Rows are one point carried round by a steady rotation, each followed by how many ticks it has turned.
The counts run from 0 to 347.
[ -6  -1  19  14   9  12 -45   1 -13  21 -32 -17 -26  52 -29   5 -39   2
  -3 -42   3 -21  25 -34   2   8  -2   1   2 -15 -25  16  -6  -4  32  -6
   2  13  10 -17   8   5  16  31  28  -9  58 -28  34  17  -7  -6 -17 -53
  18  29   9  10  16   8 -17  22 -29  -3  -6 -41  33  20 -17  21  18  -9
  18 -15 -15  17  -6   8  28  20 -11  11 -11 -23   1  25] : 109
[ 10   4  18   1 -20  24 -57   5  -1   4   5 -11 -12  38 -41   1 -31  11
  -9 -42  -2 -15  27  13   8 -20 -17 -30   0  -8   4  29   8 -10  32  -5
  13  -6  -6   2  21  43  34  38  29  -4  28 -13   3 -43 -38   3 -15  -9
 -15   3  18   0  21  -7  11   2   1  -5  -2  -2  17  30 -13  24  27 -20
  29  13   8  31 -37  11  23  26  17   7 -29 -15 -23 -18] : 232
[  4   6   7   4   5  17 -62  15 -13   9  -5 -11 -12  62   2  -5   3 -16
  10  -2 -19 -22  -7 -39  10 -17  -3  17  33 -14 -23  32  26   6  28  -6
  -2  22 -20 -15   3   7  14  39  22 -12   8 -28  -8  -8   6  -8   0  -5
   8  18   7   3  11 -25   9  10 -59  -9  10   3  -9   1  -1  50  10 -16
   0 -17   4   5 -41 -18  32  33 -26 -20 -38 -38 -22   8] : 340
[ -1  14  -5  -3 -14  29 -43 -10  -5  19   7  -7  -3  -6 -30 -17  -4 -27
  13 -13 -29  -3  -2 -13  -5 -18  -9  12  57 -13  24  35  12   2  26  24
  -5  27 -19  -3  -2  22 -10  23  14  -5  -2 -31   1 -37 -25 -16  -2  -9
  26   6  29  11   6 -33  16   9 -14  26  33  -6   9  12  20  52  -5 -43
  15 -16  -2  17 -18  -9  32  32 -42 -38 -39 -23 -37 -12] : 189
[ 12  -6  16  34 -31  16 -33  -9  -2  32   1 -20 -18  19 -32  14 -41  -7
   4 -22 -23 -13  -1 -27  -5 -34 -10  16  25  -9  24  18 -18   6  46   5
  11 -15  -3  -4  -5  31 -41  37   7 -27  16 -11  -5   8 -21 -10 -23 -26
  24  12  24  31  44  15  12  22 -10  17   6 -21  38   7  13  28   3 -22
   7 -15 -17  22 -12  15  32   5 -22  14 -31 -36   0  42] : 157
[ 15 -13   9  32   0   5 -52 -18  -6  18 -18  -9 -24  25 -20  19 -10 -20
   3 -31 -25 -28  16 -35 -10 -28  -1   7  20 -12  17  16   9  17  52 -14
   6  10   3 -23  18   1 -18  40   1 -13   9 -18  20  -4 -38 -26  -5 -33
  38  14  21  -8   5  -8 -13  38 -12   7  16 -17  42  11   1  27  15 -17
  12 -23   3  15  -2  -7  26  20 -37 -19  -2 -42  -1  44] : 161
[ 11   5   7 -21 -16  39 -50  16 -14  -1  -3   4  -6  10 -28 -16 -26   2
   1 -22  13  -3  33   7  17  -8 -10 -21  27   1  15  20   1 -11   3  16
 -11  21 -33  -1   7  29  24  32  26  10   6 -14   8 -24 -26  -6   4 -17
  -1   7  38  -3  -7 -41  19  25   0   5  -1   0  14  25 -16  74  17 -29
  30 -13   4  25 -33  19   6  47 -17 -10 -25  -9 -36 -27] : 229
[-10  -9  31  20 -19  24 -26   4  -2  49   0 -21   8  11 -19  -1 -22  -4
   7 -17 -43   5   1 -35   3 -27   3   5  48 -19  11  20  -9  14  19  15
   8 -10  12 -21 -21  13 -23  35  14  -2  14 -14   9   9 -21 -11  -4 -16
  30  16  23   8  35 -10   4  13 -23  17  15 -22  34   3  28  36  -6 -16
   3  -8 -26   5 -16  -3  55   4 -31 -17 -12 -25 -16  31] : 156
[-25 -13  37   9 -36  -1 -42  21  13  34  17  -2 -26  29 -18  18 -24   3
  25  -2 -33  27  -5 -15  -8  -9   4  38  32  16 -11  22   5   9  29   1
  18  13  -4 -37  -6  12   0  36  -1 -28  27   3  13  18  -1 -10  12 -35
  34  14   6   1   7  12 -24  -3 -40   6 -12 -24  25   6  22  27  27 -31
   7 -28 -12  22 -23  -1  42  23  -6  -5 -16 -30 -12   0] : 308
[-10   7  19  -7 -22  19 -54   8  13  42   3  -5  -1  16 -13   4   1  -9
  -3  -4 -32  -4   5 -25  14 -31 -11  -8  36 -16  21  10  -1   9  42   9
   1  13  -1 -20  -3  10  -3  44   2   2   2 -13   9 -15 -38   6  14 -10
  28  14  22 -16   8 -23  13  20  -5  14  25  10  26   9  26  44  18 -30
   5  -6 -26   4 -53 -26  37  41 -17 -22  -8 -37 -33  -1] : 185
[  3   3  -7   7 -13  13 -52  -8  12  16   2 -20  -7  53  -8  20 -46   7
  -3  -6 -19 -36  29 -18   2 -28  12  26  32   8 -19  -1  -3   0  39  -5
  -2  14 -40  -4  10   9  -1  50  -2 -29  13 -15   4   1  20 -19  12   3
  -2  21  14   7  29  -7  20   4 -14   5  -1   4  11   2   0  34  28 -35
 -20 -16 -16  27 -47  12   6  46 -14   5 -21 -51   0  24] : 343
[ 10 -14  14  15 -21  46 -42  23 -13  -4 -17  16  -3  19 -11   6  -2  -7
  21   2 -25  -4   7 -26  13  -7  -4   9  44 -20  31  41  23   6  14  15
  -7  12   9 -15 -27  17 -24  30  15  -5   5 -27 -11  -3   0 -15 -21 -37
  25  11  30  17  24 -31 -12  30 -35   9  11 -31  13   2  25  54  -3 -12
  -1 -10  -1   1  -6   6  52  -9 -22 -15 -13 -15 -40  21] : 148
[  0  -1  31  -8  10  30 -50  36 -11  18 -11 -18   7  63  -8  -5 -27   9
 -13 -23   3 -18  27 -40  22 -10  -5 -29  29 -20 -19  43  -1 -15   4  19
   2   9   7  -6  -4  27  25  21  34   1  20 -36  18   1  21 -14 -16 -33
   2   9  24  12  24 -30  14  16 -42   9   1 -19   5  23  -7  43  16  -3
  -5  -5 -17  23 -28   2  18  21   4  13 -25 -14 -23   1] : 103
[  5 -12  43   8   4 -10 -59 -18 -15  -9   4 -19 -10  38 -21  27 -30  -9
  14 -17  -4 -29  17 -36  -7 -19   8  14  11  19   6  29  30 -17  46  -1
  19   9 -20 -24  11  16  16  27   0 -13  11 -14  30   3  -8 -23  -1 -55
  18  21  20   3   2 -14 -21  24 -43  11  12  -5   9  17  15  11  33 -26
  -3 -26  11  36  -7   9  18  -4 -21   7   1 -42 -16  19] : 306
[ -8 -10  23  -2 -37  12 -25  28  11  29   9   2  -6  -4 -18  13 -27 -20
  33 -25  -3  25   7  11  -8 -12 -12  17  49  -9  16   1   1  12   3   8
  10  -1 -27 -14 -13  29 -36  26  15   8  12  10  14  -5 -31  -5  19 -25
  27  16  38  13  -2 -16   9  28  10  -5  -6 -29  31  14   0  67  -5  -9
  27 -13  18  19 -15  14  44  35 -36  -3 -16  -6 -20  -2] : 8
[ 11  -7  22   4  -9 -15 -67   4  17  18  13 -21 -16  65 -33  21 -42  -2
  -1 -23  -9 -11   3 -17  -3 -28 -13 -12  11  17 -13  18  -7  -6  31  -4
  25  16 -12 -18  31  20  10  22  20 -17  20  -3   6 -10 -27   8   5  -2
 -10   9  10  -8   0   6  14  -6 -37  -1  22   5  -6  27  -1  30  32 -30
  -4 -24  -6  27 -41 -12  -1  39  11   8 -26 -23 -20 -17] : 58
[-10   6  11  -2  -4  26 -44   1  -1  31  -4 -30   8  15 -21 -19 -13 -19
   1  -8 -31 -15  -2 -26  15 -28 -18 -15  39 -11  11  23  -8   1  30  17
   3   0 -16 -20   2  32  -3  45  15   3  -3 -16   7 -39 -28   6   1  -2
  10  -1  36 -16   3 -27  16   4 -22  10  25  12   8   8  22  44  10 -34
  10 -18 -18   0 -42 -30  13  42 -34 -28 -33 -25 -33 -19] : 196
[ 31 -19  16  11 -34  -4 -57  27  13 -13  20  16 -21  50 -18  27  -8 -12
  12 -12  -7   7   2   6  -3 -19 -11   0  18  12  32  17  20   6  21 -15
  27  20 -19 -26  16  30 -12  37  10 -11  20  14  -9  -9 -33   6   8 -22
   8  19  29 -16 -12 -17   7  19 -24  -6   7  -3   4  28   8  53  30 -11
   6  -1  24  24 -30   4  32  25 -20  11 -17 -19 -44 -16] : 25
[  3 -11  36   0 -15  12 -61   7  -6  15   8   3 -14  43  -5  29  -7   2
  18  -5 -23  -4   2 -29   0 -11   0  12  28   9   5  39  39  -3  31   9
  15   1  -5 -31  -8  14  15  43  -6 -17  13  -8  30  -5   4   1  24 -49
  23  25  22   1   7 -15 -24   9 -51   6   3  -7   6  17  38  19  34 -23
 -15 -22 -12  23 -27   5  36   6  -9  -2   1 -34 -23  -5] : 307
[-12   6  -2  19 -34  17 -47   0  -1  24   0  -5 -36  12 -26 -14 -16 -31
  11 -25 -11  -6 -13  -2   3 -30 -11  12  21 -12  -5  -4 -10  22  46  -8
  10  25  -9 -13  33  -3   1  27   9 -17   6  -2 -12  -5 -36  -6 -21   2
  27   4  23 -24  12   3  25  20  -4  -1   0   6  37  10 -23  54   8 -31
  32 -24  11  15 -21 -11  27  35 -50 -27 -44 -21 -25  11] : 194
[  8 -11  19   4  -5  13 -42  23   2  13   6   5   3  13 -19  20  -6 -19
  41 -10  -5  15  -6  -7 -11   9 -11   8  38  12  17  20  14  18  20   5
   1  10 -12 -41  -4  23 -18  31  19  13  17   2  18 -25 -39  -2  22 -31
  28  20  25   6 -26 -34 -15  43 -20   0  25 -14  24   9   7  60  -3 -10
  35 -14  18  10 -13   2  32  29 -29 -15 -19 -19 -24  -4] : 15
[ 38 -16   8  26 -24  -2 -45   0   7   7   7 -12 -19  30 -30  35 -34 -10
  14 -30  -5   5  -3  10 -31  -4 -15   4  25  21  30  17  -4  -1  28 -17
  12   2 -33 -25  27  30 -41  22   6  -7  17  19  -6 -25 -46  -2  -2 -12
  -1   7  36  17  12  11 -19  11  -2  -6   8  -9  19  18  -3  36  -2  -7
  24 -15  21  33 -10  20  23  11 -21   1 -29 -20  -5  14] : 13
[-25   3  14   4 -49  16 -42  -1  19  45   5 -15 -21   5 -25  -6 -18 -10
   1 -15 -42  12  -4 -15  -5 -36 -18  21  49 -21   6   6 -17  19  43   2
  16   1 -12 -18   2  15 -16  42   5 -16  12 -10   0  -4 -34 -13   2   4
  33   9  22  -9  27   6  27  -4  -5  16  10 -17  40   7  14  35   9 -34
  10  -4 -28   2 -36 -20  40  51 -24  -9 -23 -28 -14   0] : 186
[-45   8  33  -1  -7  15 -48   4  11  34   6 -14  -9  43  -5   8  -9  -4
   6   0 -22   6  -1 -33   6 -23  14  35  40   5 -25  14   6  16  24   4
  14  10  -2 -31 -12  -6  20  29   9 -19  20 -12  38   8   7 -18  23 -23
  39  30   3  -8   5 -16 -12   9 -38  14  -3 -17  23   8  30  23   9 -29
   4 -32 -20  16 -29  -7  38  32  -8  -9 -23 -38  -9   5] : 330
[  8 -12  11  19 -16  39 -27  25  14  20 -18  12  -7  24 -28  21 -12   3
  29   9 -46  16   5 -21   0  -5  -3  17  59  -2  10  26   2  17  28   4
   3   5 -13 -36 -16  26 -37  48 -11 -11  18   1   6  -5  -5 -16  14 -16
  49  12  14  11  30 -22 -25  16 -14   0  -5 -22  20  17  22  67  22 -19
  -7 -13 -28  -1 -29 -13  20  15 -27 -17  -8 -42  -6  23] : 152
[-12 -13  44  17 -10  -1 -52   0 -17  26  15 -29 -15  23 -29  16 -46 -19
  15 -31   5  -8  -1 -35 -21 -19  -6   9  11  17  15  29  15 -19  23  13
  24   6   0 -21  17  14 -10  -4  26 -11  21 -20  14   8 -13 -21 -15 -50
  11  12  31  17  15  13 -13  23 -40  20  -7 -26  35  13   4  10   1 -15
  16 -35  14  38   8  28  37 -14 -32   2 -17 -17  -7   2] : 294
[ -2 -26  32   9 -13  -8 -35  22   1  28   8 -20  -5  37 -39  29 -49   4
  23 -35 -14  32   0 -11 -17  -1  -5   5  18   4   3  11 -14   2  22   6
  31 -10   4 -37   7  20 -18  14   3 -11  32  16  14   6 -15  -7  -3 -29
  30  10  21  15  21  33  -8   6 -23   3 -38 -34  31  26 -10  35  18 -24
  17 -32  -1  16  -9  12  24   2  -6  21 -28 -19  -3 -10] : 279
[-22  23  19 -21  -7  28 -44  17  22  23   0 -21  -4  31 -36  -2 -53  23
   0  -7 -13  28   9   4   1  -6  -4  21  41   4 -18  28 -16   2   5  11
  16   6 -18  -4 -19  34   4  16  29 -13  39  -4  22  13  10 -11  13   0
  16   3   4  21   7  -8   8  -8 -24  16 -10 -41  13  20 -11  43  24 -29
  -5  -7 -26  13 -29   4   7  34  13 -11 -39 -17   4 -20] : 82
[  2   0  24  -6  -3  12 -39  14  -1  16  -6 -11 -20   2 -42   6 -36  -6
  18 -45  12  13  27  10  -7  11  -3   8  11   2  12  32   7  -6  14  11
   5   3  -7 -18   9  20  22   2  38  13  33  -4  29 -13 -34  -2  -8 -53
  16  10  33  10   1  -9 -15  42  -4   8  -8 -35  42  21 -22  31   4 -20
  51 -13  27  34  11  20  35  17 -18  -4 -17   3 -11   0] : 253
[-13  -9  42 -11   3  16 -33  14  -4  14 -13  -5   4   9 -30  10 -37   0
  30 -14  10  12  15 -20 -21  -2  -8  10  47  13  18  31  10 -24  -7  27
   9  -5  -5 -28 -20  37 -13   0  18   5  26 -15  21   1 -14 -14   3 -53
  33  14  30  25  -7 -19 -20  23 -29  10 -16 -31  27  15   5  38   5 -22
  30 -36  10  20   6  21  26   7 -16  -4 -21  -8  -9 -13] : 282
[-28  24  30  -6   0  22 -59   6  16  28 -11 -17 -26  19 -20  -8 -23   7
  -1 -33  -2  -5  14 -11   1  -4   3  15  25  -6 -12  35  17  -5  24  11
   7   7  14 -15   0  11  40  14  44  -6  53 -23  29   5   3  -6   2 -29
  15  20   0  14  -2  -9  -4   4 -31  10   5 -49  26  25 -10   9  25 -21
  27  -8 -19  28   0   9  38  45   6  -7 -18 -14 -10  -3] : 86
[ -2  -2  29   1   6   7 -65   6  -3  14  13 -20   3  47 -16  20 -11 -12
   9  -3 -27 -15   0 -39 -12 -12   3  13  33  -5  -4  43  17   0  32   7
  11   8 -11 -32   4  20  11  34  13 -13   9 -19  16 -15  -2  -7  10 -23
  17  17  13   8   3 -18 -15   0 -73   5  18   7  -8  14  33  25  21 -18
  -9 -27  -2  17 -29  -7  33   6 -17 -17 -34 -29 -36  11] : 318
[-11  12  26  -1   9  31 -42  30  -3   8 -22  -2 -12  29 -21 -13 -17  10
  22 -28  -2  12  26 -25   4  15   0  24  22 -15 -14  32  16  -4   5  13
  -4  22  13 -25  -7  11  17  19  36 -11  55 -31  37   8   4 -23  -5 -44
  24  18  -4  13   3 -28 -19  20 -30   2 -12 -53  23   7 -19  42   6  -5
  20 -17 -14  16   3  15  39  22 -20 -16 -23  -6  -8  10] : 108
[ 15  -1   4   2   6  20 -52  17  10  -7  -8  -7 -18  59 -29  24 -31  24
  -3  -7  -6 -13  38 -20  16   6  -2 -13  12  -3 -25  30   8  -1  28   1
  -4  14 -14 -18   5  13  20  40  10 -12  48 -12  21  -3   7  -9  11 -16
   4  13   1  15   5 -16 -14   4 -14 -14 -14 -23  16  26 -11  40  51 -10
  -2  -2 -25  28 -33   3   3  34  19  16 -10 -38  -2  13] : 99
